Rows swapped in pairs by one turn or mirror: which row each one swaps with:
Leve: [  3  16  17  26   4  25   0 -16  25   3  13  10  -1  -4   0   5]
nese: [ -5  -6   8 -11  -8  17   9  12  25   8  15 -23  -8  -6   9   3]
Nom: [ -3  13  30  -4   1  15 -11   5  29   7   3  10  -3   5   0   4]
Luza: [  0   1   3 -13  -4   3   7 -10  11 -19  23  19  -6   8   0  -8]
vip: [  2  16  17   7 -19  37  -8  -4  -9   6  14   3  -9  -9   9   2]
mal: [-25   6   2  -6   3  18  -7  -4  25 -13   7 -13  -8   5  12  -2]
kam: [ -3   7  12   2 -32   8   0   5  16  -6  -9   4 -10  13   4   3]
Kaz: [  4   7  13   9  -8  30   4  -6 -15  19  16   4  -3  -7   5  -8]
nukav: [-19  10   7   3  13  10 -20 -10  21  -8  28  -2  -7   5   9   1]
fekoz: [ 15  19  13  11 -24   8   5  -3  10  -4  -6  -7 -12 -12  15   9]
buki: [-12  11  15  23   0   8   2  -4   7   9  19 -13  -3 -21  22 -10]
pog: [ -1  23   2  10  -7   6   5  -6  -2   5  22 -14  -3 -13  32  -7]
bola: [-10   4  16 -10  -6 -16   5  -4  21  -9  18  -8 -16  14  12  -1]
Kudap: [  6  13  21   6   4   3 -12   1  10  -9   7  19 -19  15   1  -6]
sasi: [ -2  12   7   7 -14  11 -29  -4  17   1  35   9  -7 -10   9  -5]
bet: [ 17  12  13  10 -20  10  26 -11  11   5   6  11 -14  -6   9  -1]
Lizu: [ 17   8  10   8  -9  15  16  -5   7 -16  29 -23 -10  -2   9   5]
dadir: [ -7   1  -4  -6 -17  11  10  -5   0  11  19  -6  -9 -15  23 -19]
Ropo: [-10   5  21  -8 -13  16  -8  -5  22 -11   9  20   3   6  -6  10]
daz: [  4   6  23  11 -15  11   1  -4  33   7  14 -28 -11   6   7   4]
Monam: [ -7   0  12  -1 -10   1   6  -5  29  -3  38  12  -7 -17   8   6]
zoguv: [ -3  -6  10   3 -27  12  -9  -8   5  20  20  -6 -14   7  11  17]
nif: [ 35  13   9   8 -11   1   5  -3  16   3  12   0 -11  -4  12  -4]
bam: [  5  12  -6   4   5   5 -16 -13   6 -10   8  18   8  -8   9  -4]
vukef: [ -2   3   1 -12  -8  18  -3  -9  19  -8   7   6  24   2   7   0]
vamo: [-15  16  12  12  -2   8  -3  -6   3   9  45  -5 -10   8   7  -7]
Totep: [-15  12  22   4   5  -3 -10  -8  12   7  17 -15 -18   7  19 -17]
bidep: [-26   4  13  -3 -20  11 -12   4  11 -15  23  -3 -16  -6  16  -5]
riruz: [  6  15  13   7 -28  17   1 -15   4 -19  10   4   1   9  -9  -2]
fepo: [-20  12   9   0  -1  18  15  -4   9 -13  22  -4  18  -4  15   4]
sig: [  2 -15  12 -13  -7  19   6  -2  -8   1  25   4   9  -1  10   2]
rud: [  9   6  12  16 -10   5  25   2  10  -8  -4   6   0  -2   4   3]
vifas: [ 10   0  17  -7  -2  -1  -4 -27  -5  -5  10 -14  -7  14  10   2]
Kini: [ 21  -9   7  14   0  23 -15 -16  13  -4  26 -10 -10  -4   8   5]
duti: [  7  12  15   0   4  17  19  -7   2 -14  31 -11 -22   7  10   4]
Bufet: [-11  12  11   2   4   2  18  -6  -1  15  13  -6 -19  -6  23  -8]
tav: [ -1   3   9   6   8  13  -6 -14  39  11  31   0   0   0   8  -2]
Tun: [ 14   5  13  -3  10  19  -7  -4  11  11  -8 -12  -2  -2   3 -10]
lusu: [-10   5  11  -4  -2  14   5  -4  -2  13  -6 -10   7  15   8 -11]
Mize: [ -7   9  10   6 -21   5 -27  -8  11  11  -4   7 -10   2   8  -4]

bola is swapped with Mize
bam is swapped with Monam
Nom is swapped with mal
Lizu is swapped with Kaz
vip is swapped with duti

Rows swapped in pairs by one turn or mirror: which row each one swaps with:
mam: [-15   3  -5 -11 -16  16  29  -7   6 -16 -19   5  17  -6  22   8 -11]
Tedi: [-14 -11   5  10   5   8  21  18   8 -23 -11 -14  18  -4  -7  11   0]
Luva: [-17  -6  -4   7   7   9  30  18  15 -13   9  -9 -19 -15  -4  -8  -4]
zul: [-19   0  -5 -10 -12  17  33  -5  -3 -13  -2   6   7 -13  28   7 -18]
tasis: [-18  -1  -9  10 -14  12  36 -10   2 -10 -20  21  10   4   9  12   2]
seda: [ 10  -1  -9   5  -6   7   7  21  13   8  -6   7   0   0   7  -7 -18]
fur: [-11  -2 -10  16  -8  14  38   7  22   7   2  -7  -8  -5  -6  -8  -5]
ratig: [-10   1  -1   2   7  13  12  16   2 -28 -13 -15  15  -9  -3  15  -1]
fibo: [-23  -3  -3   4  14  11  18  17   4 -21   2   7  -7   4   4  29   0]
Rufol: [ 6  0 -4 11 -5 15 14 17 16 11 -9 16 17  4 -1 -3 -4]
Fivop: [-10   3  -6  -3 -14  25  35   1   6  -8  -6   6  18 -14  23  14 -18]
patan: [-12  -3   2  11  24  22  16  14   8 -15  -8  11  -5   0  -3  25   5]
Zesok: [-13 -17   6 -14  10  19  35  -3   9   3 -16   2   9   7  -1  15  -5]
pobi: [-16  -4   3   1  10  16  18  23  17 -26  -6  -9  14  -4   5  20  -7]
rele: [-12  17  16  10   2  15  -4   2  -4  -2  -7   9  11  -2   4   0 -23]
kag: [ -9  -7  -2  11   6  12  23  16   8  -4  12 -14 -23 -11   1  -6  -4]
kavu: [-11 -13  -2   4   3  12  22  17  18 -19  10  -8 -20  -7  -3  -9  -6]
gese: [-11  18  12   8  -2  11   3  -6  -8   2 -12  16   7  -7   9  -4 -26]
zot: [-17   4  -2  26  11   8   3 -22   3 -15  -9   8  -5  -7   5  -9   0]
Vis: [-14  -2   4  26  15  11  10 -18   2 -16  -7   9  -7  -7 -14  -4  -1]
Pumar: [-26   7  17  27   0  21  23 -14   0 -12  -1   7  -4 -20   2  -3  -7]
lodem: [-16  -8   7   3  -1  17   7  15   4 -14 -13 -17  14  -4  -4  20   1]
ral: [ -8  -9  16  -6  18  23  24   0  13  17  -7   4   9   3  12  11 -12]
nad: [-20   7  13  22  -8  19  30 -16  -4  -2  -5   0  -2 -13   1 -15  -7]
Molob: [-15   9  -7  10  -3  11  46 -11   3  -9 -13  25   3 -10   0  -5  -1]
tofa: [  8  -4  -3   9   3   4   8  28  13   6  -5   3  -3  -1  -1   0 -16]
vogeb: [ -7 -15  18  -8  14  12  22   3  22  12 -11   7   0   4   6  15  -5]
dif: [ -2  16   4  -1   3   4 -10   5   6 -12 -12  -2  -1 -13  -3   6 -11]
samul: [-27   3  18   8 -13  23  29 -19   5  -9  -7   5   1  -9   0 -11 -11]
beri: [-11  17   2  -6   9  16  -8   6  -7  -6   2  16   2  -4  11   3 -11]
zumaz: [-14  -1 -14   4 -14  20  25   4   4 -16  -4  10  14 -15  30   4 -18]
busat: [-23  -3   2  -3  24  -1  23   4  11 -18  -3  17   5 -13  22  -6 -20]
galef: [-16   3   8   0  10  18  12  16  16 -26  -4 -11   9 -11  -8  17  -2]
vumi: [-12   1   0   6  21   0  13  -9   9 -24 -14  22   4  -8  17 -10  -8]
riba: [-13  12   8   9  -3   8  -1  -5  -9   0   0  14   4  -5  18  -7 -23]
bobok: [-22  -2   6  17   7  16   6 -22   4  -2 -10   0   3   3 -14  -3   1]
tesus: [ -8 -14   0  12   4  20  19  -1  23  16   8   3 -15   0  10  10  -5]
fope: [  3   9   2  11 -10  17  17   9  26   8  -4  16  11 -14  10   4 -25]
zam: [-29   8  13   8  -9  18  34 -17   3  -3  -8   1  -2 -16  -3 -11  -7]
Fab: [-32  19   3  10   6  14  17 -11  -2 -11   6  -7 -12 -12  -3  -6 -10]
seni: [ -3 -14  -5   9  -6  11  26   9  13  -2   2  -8 -26 -14   3   0   5]
zan: [ -6   2 -12   4  -2  21  32 -12   2  -7 -22  29  -2  -3  16   9   1]
dira: [-14 -14  15 -10   9  -1  25   0  16   6 -24   0  10   0  -1   2  -2]
debuk: [ -5 -14  -6   7   2  20  28  -8  14  11  10  13 -22  -5   5   7 -11]
Buf: [-18  -6  -9   1  26   9  27  -1   3 -32  -8  15  10  -3  12  -3 -13]
doveg: [ -7   5  -9  -8 -19  20  34  -6  16 -11 -11   9  11 -16  18   1 -12]
Vova: [ -3   0  -8   4  27   2  12  -3   2 -20 -16   9   8  -6  16 -15  -7]
Pavog: [-19   2   4  -3  20  12  28  16   3  -9   5   4 -16  -5 -11  18   5]
Nalo: [-11 -11 -20   9   8  18  20   0  17   1  17  10 -16  -3  12  -3 -14]
ronab: [  4 -10   5  14  -1   4   6  22  10  11  -4   0   3   4  -1  -2 -10]

pobi is swapped with mam
bobok is swapped with Nalo
Rufol is swapped with beri
Molob is swapped with Pavog
Pumar is swapped with seni
Fivop is swapped with ratig

